In the data rows, the value 500 means zero.
Here is a table of points, one per row:
np.array([500, 578, 342, 432, 501, 613, 662, 443, 553, 600, 441, 381, 345, 561,
          417, 523, 440, 670, 562, 609, 535, 591, 356, 280, 297, 707, 355, 553,
          648, 483, 704, 566])
np.array([584, 618, 522, 434, 575, 405, 574, 462, 483, 644, 687, 548, 589, 469,
          221, 702, 265, 475, 699, 619, 380, 397, 392, 385, 504, 669, 296, 621,
          686, 644, 612, 390])
np.array([639, 468, 418, 482, 564, 631, 604, 598, 549, 536, 534, 548, 418, 456,
          388, 397, 606, 668, 549, 535, 603, 382, 393, 378, 437, 616, 400, 388,
          614, 536, 556, 526])
np.array([527, 494, 354, 673, 497, 452, 534, 446, 556, 508, 494, 568, 555, 600,
          603, 319, 951, 724, 535, 371, 452, 758, 521, 534, 547, 569, 545, 388,
          399, 443, 511, 496])
np.array([559, 256, 531, 505, 524, 412, 554, 570, 629, 235, 436, 532, 332, 591,
          563, 412, 554, 549, 358, 401, 390, 500, 691, 528, 471, 503, 754, 245,
          279, 414, 475, 364])
np.array([361, 312, 479, 501, 393, 443, 538, 387, 408, 488, 549, 565, 658, 582,
          494, 542, 453, 429, 484, 455, 537, 595, 598, 571, 692, 408, 717, 351,
          359, 318, 354, 556])
np.array([492, 451, 550, 569, 518, 638, 245, 668, 480, 417, 429, 704, 601, 328,
          504, 541, 374, 481, 342, 511, 296, 505, 352, 550, 64, 655, 433, 413,
          432, 778, 343, 431])
np.array([426, 661, 564, 426, 386, 488, 421, 320, 469, 304, 526, 302, 473, 718,
          631, 498, 510, 524, 548, 496, 681, 692, 422, 356, 693, 404, 343, 733,
          675, 318, 528, 405])
np.array([378, 538, 455, 569, 554, 331, 405, 584, 570, 261, 360, 497, 397, 524,
          821, 446, 709, 513, 449, 314, 455, 562, 607, 529, 844, 541, 600, 357,
          306, 317, 445, 384])
np.array([299, 480, 559, 345, 431, 542, 324, 636, 581, 235, 367, 565, 307, 479,
          748, 448, 397, 378, 402, 315, 611, 494, 402, 477, 472, 448, 584, 372,
          440, 406, 398, 493])
np.array([549, 529, 561, 449, 502, 551, 384, 325, 397, 449, 663, 456, 495, 510,
          394, 507, 287, 617, 545, 675, 441, 652, 375, 346, 343, 613, 424, 612,
          607, 683, 474, 338])
np.array([613, 646, 320, 626, 512, 279, 452, 453, 412, 711, 520, 555, 510, 198,
          462, 488, 633, 427, 484, 432, 402, 172, 401, 529, 487, 649, 261, 486,
          554, 553, 536, 716])
np.array([563, 560, 606, 498, 495, 609, 571, 448, 518, 682, 482, 348, 593, 570,
          440, 638, 541, 506, 742, 605, 724, 539, 361, 520, 593, 470, 268, 673,
          705, 540, 558, 607])
np.array([416, 661, 594, 266, 457, 654, 611, 426, 555, 388, 593, 426, 466, 457,
          522, 549, 402, 476, 548, 560, 736, 529, 520, 275, 697, 478, 311, 818,
          743, 331, 635, 554])
np.array([735, 610, 540, 708, 614, 428, 461, 679, 604, 670, 582, 661, 648, 357,
          411, 679, 648, 578, 503, 704, 303, 446, 437, 624, 703, 561, 557, 322,
          268, 700, 291, 353])
np.array([618, 623, 449, 428, 481, 477, 467, 490, 460, 349, 377, 477, 429, 351,
          617, 219, 497, 486, 253, 543, 479, 365, 675, 518, 589, 359, 555, 512,
          499, 350, 337, 565])
np.array([738, 621, 446, 620, 518, 452, 535, 438, 412, 667, 614, 515, 611, 482,
          292, 345, 359, 428, 419, 610, 223, 544, 888, 775, 260, 431, 764, 720,
          423, 557, 506, 391])
np.array([426, 456, 443, 591, 440, 353, 581, 457, 481, 496, 469, 369, 456, 617,
          576, 402, 523, 395, 517, 412, 535, 464, 576, 464, 701, 431, 510, 520,
          476, 327, 554, 601])
np.array([494, 387, 485, 506, 621, 475, 627, 598, 643, 506, 317, 459, 363, 337,
          506, 542, 422, 600, 579, 509, 376, 359, 427, 481, 343, 590, 481, 473,
          422, 670, 756, 550])
np.array([352, 417, 554, 353, 450, 551, 571, 561, 700, 499, 489, 676, 601, 586,
          632, 620, 608, 372, 635, 455, 555, 539, 306, 484, 440, 537, 483, 434,
          567, 570, 652, 535])
np.array([613, 323, 611, 437, 545, 537, 650, 705, 685, 489, 553, 558, 363, 466,
          373, 541, 648, 392, 519, 566, 466, 309, 863, 552, 743, 363, 738, 511,
          246, 446, 490, 370])
np.array([561, 492, 594, 441, 428, 572, 414, 574, 362, 780, 576, 634, 860, 461,
          343, 562, 396, 387, 391, 669, 447, 459, 483, 672, 157, 430, 478, 574,
          509, 861, 422, 505])
np.array([319, 416, 598, 427, 423, 640, 484, 487, 579, 374, 587, 490, 484, 827,
          593, 669, 463, 564, 654, 464, 519, 810, 552, 434, 597, 580, 567, 649,
          588, 471, 556, 198])
np.array([314, 298, 399, 549, 565, 534, 506, 425, 416, 565, 417, 439, 419, 655,
          460, 440, 521, 577, 466, 317, 747, 550, 498, 473, 286, 381, 598, 407,
          475, 448, 603, 704])
np.array([599, 529, 560, 531, 392, 532, 443, 505, 327, 569, 471, 489, 564, 520,
          343, 415, 543, 407, 333, 534, 505, 427, 596, 536, 561, 252, 578, 245,
          458, 394, 230, 588])
np.array([364, 640, 457, 538, 410, 468, 407, 333, 307, 633, 481, 306, 654, 608,
          562, 442, 366, 584, 502, 511, 501, 786, 439, 640, 479, 390, 503, 718,
          569, 432, 330, 488])
np.array([775, 699, 549, 763, 582, 348, 508, 568, 460, 602, 533, 578, 439, 248,
          426, 433, 748, 457, 497, 543, 425, 225, 426, 524, 776, 616, 365, 497,
          501, 464, 575, 607])
np.array([354, 422, 399, 418, 594, 538, 680, 449, 506, 523, 480, 356, 273, 475,
          459, 644, 437, 490, 557, 442, 453, 345, 537, 440, 462, 551, 570, 406,
          509, 524, 691, 608])
np.array([333, 321, 562, 416, 526, 548, 287, 464, 396, 321, 472, 501, 597, 466,
          700, 535, 198, 347, 430, 323, 722, 504, 409, 625, 261, 298, 462, 503,
          543, 522, 377, 610])
There is one direction along which these points spread out most. How many in every 100 of the points above lie lower along it than each point below? Answers are rounded to whole numbers. More than half of the points above lie lower than the first one.
np.array([613, 646, 320, 626, 512, 279, 452, 453, 412, 711, 520, 555, 510, 198,
          462, 488, 633, 427, 484, 432, 402, 172, 401, 529, 487, 649, 261, 486,
          554, 553, 536, 716]) 86
np.array([361, 312, 479, 501, 393, 443, 538, 387, 408, 488, 549, 565, 658, 582,
          494, 542, 453, 429, 484, 455, 537, 595, 598, 571, 692, 408, 717, 351,
          359, 318, 354, 556]) 10
np.array([299, 480, 559, 345, 431, 542, 324, 636, 581, 235, 367, 565, 307, 479,
          748, 448, 397, 378, 402, 315, 611, 494, 402, 477, 472, 448, 584, 372,
          440, 406, 398, 493]) 7
np.array([319, 416, 598, 427, 423, 640, 484, 487, 579, 374, 587, 490, 484, 827,
          593, 669, 463, 564, 654, 464, 519, 810, 552, 434, 597, 580, 567, 649,
          588, 471, 556, 198]) 31
np.array([416, 661, 594, 266, 457, 654, 611, 426, 555, 388, 593, 426, 466, 457,
          522, 549, 402, 476, 548, 560, 736, 529, 520, 275, 697, 478, 311, 818,
          743, 331, 635, 554]) 55
np.array([738, 621, 446, 620, 518, 452, 535, 438, 412, 667, 614, 515, 611, 482,
          292, 345, 359, 428, 419, 610, 223, 544, 888, 775, 260, 431, 764, 720,
          423, 557, 506, 391]) 72
np.array([618, 623, 449, 428, 481, 477, 467, 490, 460, 349, 377, 477, 429, 351,
          617, 219, 497, 486, 253, 543, 479, 365, 675, 518, 589, 359, 555, 512,
          499, 350, 337, 565]) 24
np.array([352, 417, 554, 353, 450, 551, 571, 561, 700, 499, 489, 676, 601, 586,
          632, 620, 608, 372, 635, 455, 555, 539, 306, 484, 440, 537, 483, 434,
          567, 570, 652, 535]) 48
